(in the rows, 128 means zero)
The same turns and mirrors carry the whole set onto itself, and each row onto the other rows of its family. Which rows share a family with each named row? Give them in list order.
These 30 rows form 5 families of 6 rows each.
Z_508: [122 144 114 111 135 139 154 151 150 118  99 119 150 162 134 134 118]
Z_988: [156 143 137 110 100 113 117 113 152 102 147 116 126 139 116 157 126]
Z_265: [113 124 123 147  89 121 114 127 150 128 131 122 117 148 116 133 149]
Z_571: [127 151 133 130 113 125 127 134 185 132  97 117 150 179 132 153 149]
Z_781: [114 132 115 101 116 144 147 144 131 119 111 120 144 152 134 117 121]
Z_186: [102 153 125 105 120 129 138 156 164 126 137 124 151 177 157 144 142]
Z_544: [128 165 130  83 105 130 112 111 150 124 146 138 174 166 126 131 130]
Z_653: [120 161 133 128 125 119 107 134 179  96 115 127 182 161 121 167 120]
Z_760: [151 155 126 113 112 108 121  99 158 101 147 119 130 137 104 163 127]
Z_40: [122 139 135 104  86 135 121 119 155 143 119 120 142 169 135 122 156]
Z_35: [109 157 125  89 100 130 104  99 144 113 146 136 174 149 113 129 131]
Z_328: [122 155  95 120 147 131 159 136 147 122 113 126 140 158 117 137 117]
Z_13: [ 68 131 117 126 105 125 120 142 146 102 144 121 142 141 134 140 142]
Z_285: [ 79 171  96 115 138 119 139 117 163 119 146 132 151 159 119 152 145]
Z_65: [101 155  93 107 139 135 153 115 141 115 110 125 152 146 107 129 122]
Z_769: [ 89 134 126 110 102 130 127 154 145 119 148 123 140 159 152 133 143]
Z_291: [103 125 107 125 118 136 141 142 129 107 115 119 133 136 119 123 117]
Z_513: [150 155 140 113 116 112 119 112 175  92 122 111 148 145 116 174 126]
Z_267: [138 144 123 137 108 113 109 141 145 117 165 139 134 154 119 146 117]
Z_379: [ 90 137 102 123 130 136 142 127 141  99  99 117 153 134 110 133 120]
Z_439: [140 141 145 115 102 114 110 114 166  85 123 108 145 134 116 167 126]
Z_143: [ 90 136 125 143 101 123 111 112 171 109  98 114 151 144 108 148 152]
Z_219: [129 160 107 143 124 114 133 113 171 142 129 130 125 170 107 150 148]
Z_104: [101 160 109 113 109 126 124  83 163 134 118 126 151 156 101 135 158]
Z_973: [100 169 107 117 140 119 145 142 171 126 141 130 148 176 138 157 140]
Z_848: [152 155 143  85 102 121 119 102 161 105 132 114 151 148 122 154 132]
Z_713: [128 155 109 142 121 109 111 123 150 113 164 142 138 149 102 153 119]
Z_763: [137 153 137  90 101 119 114  90 157  95 132 113 151 135 110 154 133]
Z_991: [110 142 141 130 108 122  97 140 169  88 117 124 177 149 125 158 121]
Z_657: [ 60 152 104 120 122 122 126 119 156 103 138 124 155 142 119 148 145]

The rest of the family of Z_544: Z_653, Z_35, Z_267, Z_713, Z_991
The rest of the family of Z_760: Z_988, Z_513, Z_439, Z_848, Z_763
The rest of the family of Z_379: Z_508, Z_781, Z_328, Z_65, Z_291
The rest of the family of Z_657: Z_186, Z_13, Z_285, Z_769, Z_973

The same turns and mirrors carry the whole set onto itself, and each row onto the other rows of its family. Which rows share a family with each named row? Give them in list order.
These 30 rows form 5 families of 6 rows each.
Z_409: [118 141 147 108 120 121 126 142 156]
Z_281: [141  99 109 112 124 118 136 141 115]
Z_358: [128 141 138 128 129 112 143 106 160]
Z_360: [117 100 137 122 126 126 123 152 111]
Z_613: [135 149 115 138 137 159 125 126 115]
Z_73: [142 114 128 159 151 121 138 126 120]
Z_387: [123 106 139 120 147 104 128 143 112]
Z_428: [128 125 130 106 140 137 105 105 111]
Z_18: [116 150 128 120 113 130 130 146 154]
Z_609: [140 143 129 147 130 164 127 126 129]
Z_668: [137 149 142 133 140 115 135 121 162]
Z_892: [128 128 135 113 135 147 121  95 110]
Z_371: [151 124 116 117 120 111 141 117 159]
Z_862: [136 120 147 132 136 106 126 108 158]
Z_386: [152 109 102 134 134 120 147 135 119]
Z_727: [152 120 114 103 123 143 122 105 125]
Z_87: [133 140 133 123 138 107 125 104 158]
Z_599: [120 135 139 133 111 133 135 153 155]
Z_625: [127 118 121 151 145 113 153 136 113]
Z_730: [141 134 139 118 150 144 112 103 115]
Z_337: [133 125 126 149 151 118 144 153 115]
Z_594: [153 132 106 118 118 158 132 121 127]
Z_400: [113 103 131 122 135 108 140 140 107]
Z_549: [130 116 146 109 130 142 106 107 124]
Z_246: [127 143 125 129 128 164 132 119 111]
Z_325: [135 125 116 152 154 107 141 132 122]
Z_119: [112 142 139 116 110 125 141 134 156]
Z_29: [111 111 125 116 132 109 125 152 114]
Z_396: [131 145 133 123 134 164 119 134 113]
Z_146: [140 126 115 111 106 121 141 139 156]

The rest of the family of Z_594: Z_281, Z_371, Z_386, Z_727, Z_146
The rest of the family of Z_119: Z_358, Z_892, Z_625, Z_400, Z_246
The rest of the family of Z_549: Z_360, Z_73, Z_609, Z_862, Z_599

The same turns and mirrors carry the whole set onto itself, and each row onto the other rows of its family. Which rows share a family with each named row? Give them in list order.
These 18 rows form 3 families of 6 rows each.
Z_670: [130 138 100 160 133  95 153 142 113 155 122 120 115 148 133 117 135 116
 141 152 144 122 137 133 129 125 141]
Z_395: [165 134 132 136 104 138 160 110 134 129 140  80 137 136 150 131 134 142
 123 121 140 133 122 143 146 100 117]
Z_547: [144 125 106 136 162 133 139 144 121 140 131 103 150  92 121  89 146 149
 133 154 138 120 140 123 115 119 155]
Z_17: [161 139 144 136 113 127 155 104 125 133 142  90 130 135 150 138 135 144
 121 115 128 142 121 152 152 108 128]
Z_506: [156 129 127 146 110 170 112 114 118 111 147 130 141 105 128 133 141 136
 127 125 126 131 126 110 123 142 141]
Z_162: [109 131 120 115 138 108 117 146 163 142 121 134 133 119 124  94  95 128
 119 138 135 139 136 148 124 124 139]
Z_452: [111 113 123 120 130 113 133 143 166 145 116 125 135 124 143  87 100 131
 121 138 136 149 143 139 125 118 156]
Z_787: [118 151 142 138 114 124 110 115 163 119 148 105 129 118 132 123 109 152
 163 115 120 136 137 132 123 132 106]
Z_562: [146 128 114 132 158 144 127 151 115 141 130 106 148  94 114  93 142 142
 131 159 141 125 139 116 114 115 148]
Z_905: [110 119 122 121 143 108 126 132 160 140 119 137 133 126 124  88 100 129
 120 141 131 139 139 150 125 126 153]
Z_828: [139 136  98 155 123 102 152 146 123 149 115 117 129 157 141 118 134 110
 135 159 142 123 146 118 132 128 146]
Z_934: [139 117 108 140 163 136 135 153 132 136 135 102 153 100 131  90 139 143
 144 153 137 117 144 102 121 111 148]
Z_815: [127 145 136 147 113 121 106 113 159 127 149 101 128 111 139 124 112 160
 168 116 117 126 127 137 127 130 107]
Z_779: [164 119 130 151 108 165 105 106 119 116 142 131 136 116 126 131 136 136
 132 129 119 125 121 118 130 140 140]
Z_581: [117 143 134 150  99 125 102 110 161 128 151  97 129 127 145 123 110 154
 165 128 133 127 127 125 129 122 112]
Z_669: [131 142 106 151 132  95 152 148 112 159 126 113 118 147 129 128 138 114
 127 155 148 130 139 129 136 123 132]
Z_136: [155 149 145 138 113 131 162 115 119 130 139  97 128 140 150 142 134 135
 124 108 136 142 124 144 146 106 125]
Z_654: [160 111 129 150 100 164 105 107 136 121 145 131 150 117 125 130 132 138
 120 123 132 124 128 108 134 128 140]

The rest of the family of Z_506: Z_162, Z_787, Z_562, Z_669, Z_136
The rest of the family of Z_815: Z_670, Z_547, Z_17, Z_905, Z_779

The same turns and mirrors carry the whole set onto itself, and each row onto the other rows of its family. Which rows share a family with each named row? Give them in list order.
These 32 rows form 4 families of 8 rows each.
Z_681: [138 134 116 134 126  98 121 145 125]
Z_644: [135 137 116 157 119 132 141 133 122]
Z_422: [105 133 145 111 123 104 123 129 103]
Z_36: [113 114 129 139 135 125 146 102 159]
Z_190: [122 116 132 119 136 133 139  99 163]
Z_148: [137 135 118 162 125 132 139 125 131]
Z_661: [ 97 131 151 112 127 113 122 127 107]
Z_469: [109  96 136  99 129 113 117 106 125]
Z_667: [138 128 105 154 120 114 123 127 143]
Z_582: [135 103 108 143 119 142 134 110 147]
Z_492: [131 150 130 118 129 127 105 139 112]
Z_206: [108 103 151 114 128 122 138  99 146]
Z_365: [139 138 107 137 127 106 117 141 131]
Z_744: [124 117 110 137 109 148 138 116 154]
Z_64: [155 131 119 141 124 109 116 135 122]
Z_719: [109 109 150 111 133 147 135  99 129]
Z_479: [109 105 134 132 128 126 142 102 160]
Z_169: [109 103 137 102 114 116 119 102 108]
Z_943: [135 125 118 161 105 122 140 127 132]
Z_802: [ 97 136 136 108 116 110 110 129 115]
Z_403: [127 123 124 159 122 143 140 112 148]
Z_464: [115 103 140  92 130 114 118 110 118]
Z_890: [127 140 117 117 118 127 111 141 100]
Z_999: [136 110  98 139 120 139 134 117 148]
Z_352: [141 141 107 138 118 126 115 135 110]
Z_163: [127  97 127 128 124 145 132 100 154]
Z_478: [116 123 132  91 122 108 112 125 110]
Z_732: [129 132 124 110 124 129 107 141 101]
Z_419: [121 110 151 115 134 131 139  87 125]
Z_248: [120 150 131 122 124 105 120 136 105]
Z_662: [114 105 141 120 134 150 136  93 126]
Z_96: [107 114 152  99 122 134 129 107 112]

The rest of the family of Z_403: Z_667, Z_206, Z_352, Z_163, Z_478, Z_248, Z_96
The rest of the family of Z_681: Z_644, Z_36, Z_661, Z_469, Z_999, Z_732, Z_662
The rest of the family of Z_890: Z_422, Z_148, Z_582, Z_365, Z_719, Z_479, Z_464

